In the data rows, zero lies at 4.5, halfway between 4 and 5.
Here are some numbered points:
  7  5  4  3  4  3  5  2  4  2  7  4  4  5  5  5  6  4  6  8  5  5  3  6 0
  6  5  4  5  5  3  6  4  3  4  6  8  5  4  4  4  4  1  6  4  3  5  6  5 1
  0  0  9  9  8  7  0  3  9  5  0  5  9  0  2  0  0  5  4  5  3  0  8  1 2
  5  5  3  3  3  4  5  4  6  5  5  2  3  6  4  5  5  6  4  5  6  6  3  5 3
  5  5  3  3  3  6  5  5  5  6  4  5  3  6  6  7  6  7  1  5  4  6  2  6 4
  6  5  4  3  4  4  5  2  5  4  5  6  4  4  7  6  6  5  3  7  8  5  3  6 5
  6  5  5  5  6  2  5  3  2  4  6  3  5  4  3  4  4  2  8  7  5  4  6  5 6
  6  5  5  4  5  3  5  3  3  5  6  2  5  4  5  4  5  1  6  7  5  4  5  6 7
  2  2  8  8  7  8  2  5  6  8  1  6  7  2  3  3  1  3  4  3  6  1  8  2 8
  4  5  4  4  4  4  5  3  6  9  5  4  5  4  5  4  5  5  5  6  4  5  4  5 9
  3  2  7  7  6  8  1  5  7  2  2  5  6  3  2  3  2  8  6  7  1  2  7  1 10
  6  5  4  4  4  3  6  5  3  6  6  3  5  5  4  4  5  3  6  5  6  5  5  5 11
  2  3  6  6  5  5  4  4  8  3  3  5  7  2  2  2  3  5  4  4  1  3  6  3 12
  4  5  4  5  4  4  5  7  5  4  5  5  4  5  3  4  4  5  5  3  2  5  5  4 13
  3  6  3  4  2  5  6  8  5  9  4  4  2  6  6  6  6  5  2  3  4  6  3  5 14
  5  5  4  3  3  4  5  4  6  5  5  3  4  5  6  4  6  6  3  4  5  5  2  5 15
  6  5  4  4  4  4  6  4  3  6  5  8  3  5  7  6  6  3  3  5  5  5  4  6 16
  4  3  6  5  5  4  3  2  7  7  5  7  7  2  3  1  3  7  6  4  4  3  5  3 17
  7  6  3  3  4  4  6  5  3  4  5  6  3  6  7  7  6  4  4  4  7  6  3  6 18
  3  5  3  5  3  5  6  7  5  3  4  6  3  5  5  5  5  4  2  9  5  6  4  5 19
  5  5  4  5  5  3  5  4  3  5  6  3  5  5  3  4  4  2  6  1  4  5  5  5 20
  3  4  5  6  5  7  3  7  4  3  2  4  4  4  3  5  3  6  4  5  3  4  5  3 21
  6  6  3  4  3  4  6  5  4  3  5  3  3  6  6  6  6  5  4  5  6  6  3  5 22
  6  6  3  3  4  4  6  3  2  6  5  5  3  6  7  6  6  4  3  3  3  5  3  7 23
  4  6  3  3  2  5  6  7  4  9  4  6  2  6  6  6  6  4  2  8  5  7  3  6 24
  4  6  3  3  3  4  5  4  5  4  5  4  3  6  6  6  6  5  2  3  6  6  3  6 25
  3  0  9  9  9  9  0  3  4  8  0  7  8  2  1  3  0  7  8  1  7  0  9  0 26
  6  6  3  3  3  3  5  3  4  4  6  2  3  6  6  6  6  4  5  4  8  5  3  6 27
  5  5  5  4  5  3  5  2  3  5  6  5  5  4  5  4  5  3  6  5  6  5  5  5 28
  4  5  3  4  3  4  5  8  4  3  5  5  4  5  4  5  5  5  4  4  4  6  4  5 29
  0  0  9  9  9  9  0  5  7  2  0  4  9  0  0  1  0  9  7  3  0  0  9  0 30
  6  6  4  4  4  3  6  4  2  8  6  4  4  5  5  5  5  3  6  4  4  5  4  6 31
  4  5  4  5  4  5  5  7  4  4  4  6  4  5  6  5  5  3  2  6  4  5  4  5 32
  6  5  3  3  3  3  5  3  5  5  6  4  4  5  6  5  6  6  5  4  5  5  3  6 33
  5  4  5  4  5  5  4  2  6  3  4  5  4  4  6  5  5  6  3  7  4  4  3  6 34
  5  4  6  6  6  4  3  4  3  5  5  3  6  4  4  4  3  3  7  8  4  3  7  3 35
  5  3  6  6  6  4  3  2  5  5  4  4  7  2  3  2  3  3  7  5  3  3  6  4 36
  2  4  6  6  6  5  4  7  5  2  3  2  5  3  4  4  3  1  5  5  6  4  6  4 37
Which two points above are nearest to each new point, looking only along the 6 directions in which the numbered points spread most? Their numbers follow each, nearest first.
  6  5  5  4  5  3  5  2  4  5  6  5  6  4  4  4  5  3  6  4  5  4  5  5 28 11
  5  5  5  5  5  4  5  5  3  2  5  5  4  5  6  5  5  1  4  4  7  5  5  5 11 7
  5  6  3  3  2  5  6  6  6  4  4  8  2  5  7  6  6  6  1  2  7  6  2  6 4 25
  6  6  3  3  4  4  6  4  4  4  5  3  3  6  7  6  6  3  3  8  2  6  3  6 22 0
  6  6  3  4  3  3  5  4  4  4  6  6  4  5  4  4  5  4  5  4  5  5  4  5 11 33
  3  4  5  6  5  8  3  6  6  3  2  4  5  4  5  5  4  7  3  4  5  4  5  3 21 37
  4  6  3  4  3  4  6  7  3  5  6  6  3  6  4  6  5  5  5  6  4  6  4  5 29 32
  6  6  4  3  4  3  6  4  3  4  6  3  4  6  5  5  5  2  6  4  4  5  4  6 11 31
  7  5  5  3  5  2  5  1  5  1  6  6  5  5  5  4  5  4  6  7  7  5  4  5 0 7
  5  5  4  3  4  4  5  4  5  7  5  7  4  5  6  5  6  5  4  6  7  5  3  5 16 5
  6  6  4  3  4  3  5  3  4  4  6  6  4  6  6  5  6  4  4  5  2  5  3  6 33 23
  3  4  5  4  4  3  4  4  7  4  5  6  5  4  3  2  4  6  5  2  3  5  4  4 13 9
  0  0  9  9  8  7  1  5  9  6  0  6  9  0  1  0  0  5  4  5  5  0  8  0 2 30
  5  5  5  5  5  4  5  4  2  2  5  6  4  5  6  6  5  2  4  7  3  5  5  6 7 32
  5  5  4  3  3  4  5  3  5  4  6  1  3  5  6  5  6  6  3  5  5  5  3  6 3 15
  4  4  5  6  5  7  4  6  4  3  2  5  4  4  5  5  4  5  3  4  2  4  5  4 21 13
  3  2  7  8  7  8  1  7  5  6  1  2  6  4  3  5  1  6  6  6  6  2  8  1 8 21
  5  3  7  7  9  8  2  4  2  8  2  3  6  4  4  5  2  3  6  3  4  2  7  3 8 35
  4  5  4  4  4  5  5  5  5  4  4  2  4  4  5  5  5  4  3  4  3  5  4  5 29 13
  4  5  4  5  3  5  5  7  4  5  4  5  4  5  5  6  5  3  2  5  7  5  5  5 32 16
  3  4  5  5  5  5  4  4  6  5  4  8  6  4  3  3  4  5  6  4  0  4  5  3 12 17
  5  5  4  4  4  4  5  4  4  4  5  6  4  5  5  5  5  4  4  5  4  5  4  5 3 11
  1  4  5  6  4  5  5  7  6  2  3  5  5  4  3  3  4  5  4  4  6  4  5  3 21 37
  4  5  3  3  2  5  5  6  6  4  5  7  3  5  7  5  6  6  1  1  4  6  3  5 4 14
  5  5  4  5  5  4  5  4  2  3  5  2  4  5  5  6  5  1  5  5  4  5  5  5 11 7
  5  5  4  4  3  3  5  6  4  4  5  5  4  5  4  5  5  5  5  5  4  5  4  5 29 3
  4  5  4  4  4  4  5  5  6  4  4  2  5  4  4  4  5  5  4  7  4  5  4  5 34 29
